[[141 126 140 113]
 [133 129 106 146]
 [137 120 128 115]]
->
[[129 106]
 [120 128]]

[[136 142 128 113 147]
 [138 127 121 132 154]
 [123 134 136 111 107]
 [133 146 131 111 141]]
->
[[127 121]
 [134 136]]

[[117 136 103 134]
 [137 136 138 138]
 [120 131 125 130]
 [130 129 127 128]
 [116 129 121 130]]
->
[[136 138]
 [131 125]]

[[127 139 138 128 129]
 [121 127 127 128 135]
 [121 126 127 126 156]
 [123 124 125 129 133]
 [122 123 125 130 141]]
->
[[127 127]
 [126 127]]

[[147 150 119 102 137]
 [126 131 122 127 129]
 [147 150 119 102 136]
 [129 130 124 125 130]
 [147 150 118 102 136]]
->
[[131 122]
 [150 119]]

[[123 110 135 137]
 [136 153 117 115]
 [131 137 124 124]]
->
[[153 117]
 [137 124]]

[[147 132 119]
 [121 107 104]
 [124 107 109]
 [142 135 127]]
->
[[107 104]
 [107 109]]

[[130 127 131 118 138]
 [129 122 125 156 118]
 [127 127 121 130 142]]
->
[[122 125]
 [127 121]]

[[139 143 120 147 146]
 [140 113 137 130 100]
 [107 142 125 110 143]
 [107 142 125 112 143]]
->
[[113 137]
 [142 125]]
---
[[129  99 121 110]
 [104 101 126 127]
 [128 127 127 128]]
->
[[128 127 127 128]
 [104 101 126 127]
 [129  99 121 110]]

[[114 139 111 125 124 131 131 113 130]
 [114 146 130 134 129 136 132 127 129]
 [137 111 144 131 134 120 121 143 123]
 [105 148  99 121 113 141 138 101 130]
 [130 111 131 127 129 121 123 133 125]]
->
[[137 111 144 131 134 120 121 143 123]
 [130 111 131 127 129 121 123 133 125]
 [114 146 130 134 129 136 132 127 129]
 [114 139 111 125 124 131 131 113 130]
 [105 148  99 121 113 141 138 101 130]]

[[125 139 117 141 151 131 130 127 129 127 126 139 126 117]
 [127 119 119 134 123 138 142 127 142 127 127 132 127 120]
 [145 128 129 119 124 114 113 143 113 141 141 119 140 128]
 [127 117 148 135 119 128 127 125 126 126 126 139 127 147]
 [138 121 118 141 127 133 131 137 131 137 137 140 136 118]]
->
[[127 117 148 135 119 128 127 125 126 126 126 139 127 147]
 [145 128 129 119 124 114 113 143 113 141 141 119 140 128]
 [127 119 119 134 123 138 142 127 142 127 127 132 127 120]
 [138 121 118 141 127 133 131 137 131 137 137 140 136 118]
 [125 139 117 141 151 131 130 127 129 127 126 139 126 117]]

[[138 109 131 143 126 124 135]
 [117 120 140 121 144 144 135]
 [130 136 150 143 131 128 147]
 [117 141 132 115 118 115 127]
 [119 107 138 124 137 136 136]]
->
[[130 136 150 143 131 128 147]
 [117 120 140 121 144 144 135]
 [119 107 138 124 137 136 136]
 [117 141 132 115 118 115 127]
 [138 109 131 143 126 124 135]]

[[110 124 128 117 112 124 125 123 134 140 140 130 122 121]
 [113 113 130 111 121 119 129 131 139 143 136 123 128 129]
 [132 111 117 100 131 107 136 139 128 131 135 135 136 130]
 [143 121 122 130 144 128 134 127 116 122 111 133 134 145]]
->
[[113 113 130 111 121 119 129 131 139 143 136 123 128 129]
 [110 124 128 117 112 124 125 123 134 140 140 130 122 121]
 [143 121 122 130 144 128 134 127 116 122 111 133 134 145]
 [132 111 117 100 131 107 136 139 128 131 135 135 136 130]]

[[134 135 130 127]
 [127 127 136 130]
 [127 128 125 130]
 [110 153 139 108]
 [127 126 138 129]
 [126 129 141 124]]
->
[[126 129 141 124]
 [110 153 139 108]
 [127 126 138 129]
 [127 127 136 130]
 [134 135 130 127]
 [127 128 125 130]]
---
[[119 126 118 135 123]
 [132 121 117 137 144]
 [125 139 143 124 121]
 [119 121 136 123 104]
 [114 128 118 112 132]]
->
[[121 117]
 [139 143]]

[[107 120 148]
 [149 140 104]
 [107 117 149]]
->
[[140 104]
 [117 149]]

[[104 156 136]
 [138 110 112]
 [104 153 139]]
->
[[110 112]
 [153 139]]

[[129 121 154]
 [140 131 148]
 [138 132 139]]
->
[[131 148]
 [132 139]]

[[123 122 128]
 [115 114 150]
 [115 114 144]
 [127 128 122]
 [147 148  99]]
->
[[114 150]
 [114 144]]

[[151 114 115]
 [108 155 152]
 [126 135 137]
 [148 111 108]]
->
[[155 152]
 [135 137]]

[[151 130 119]
 [109 115 125]
 [137 130 133]
 [132 121 139]
 [127 132 136]]
->
[[115 125]
 [130 133]]
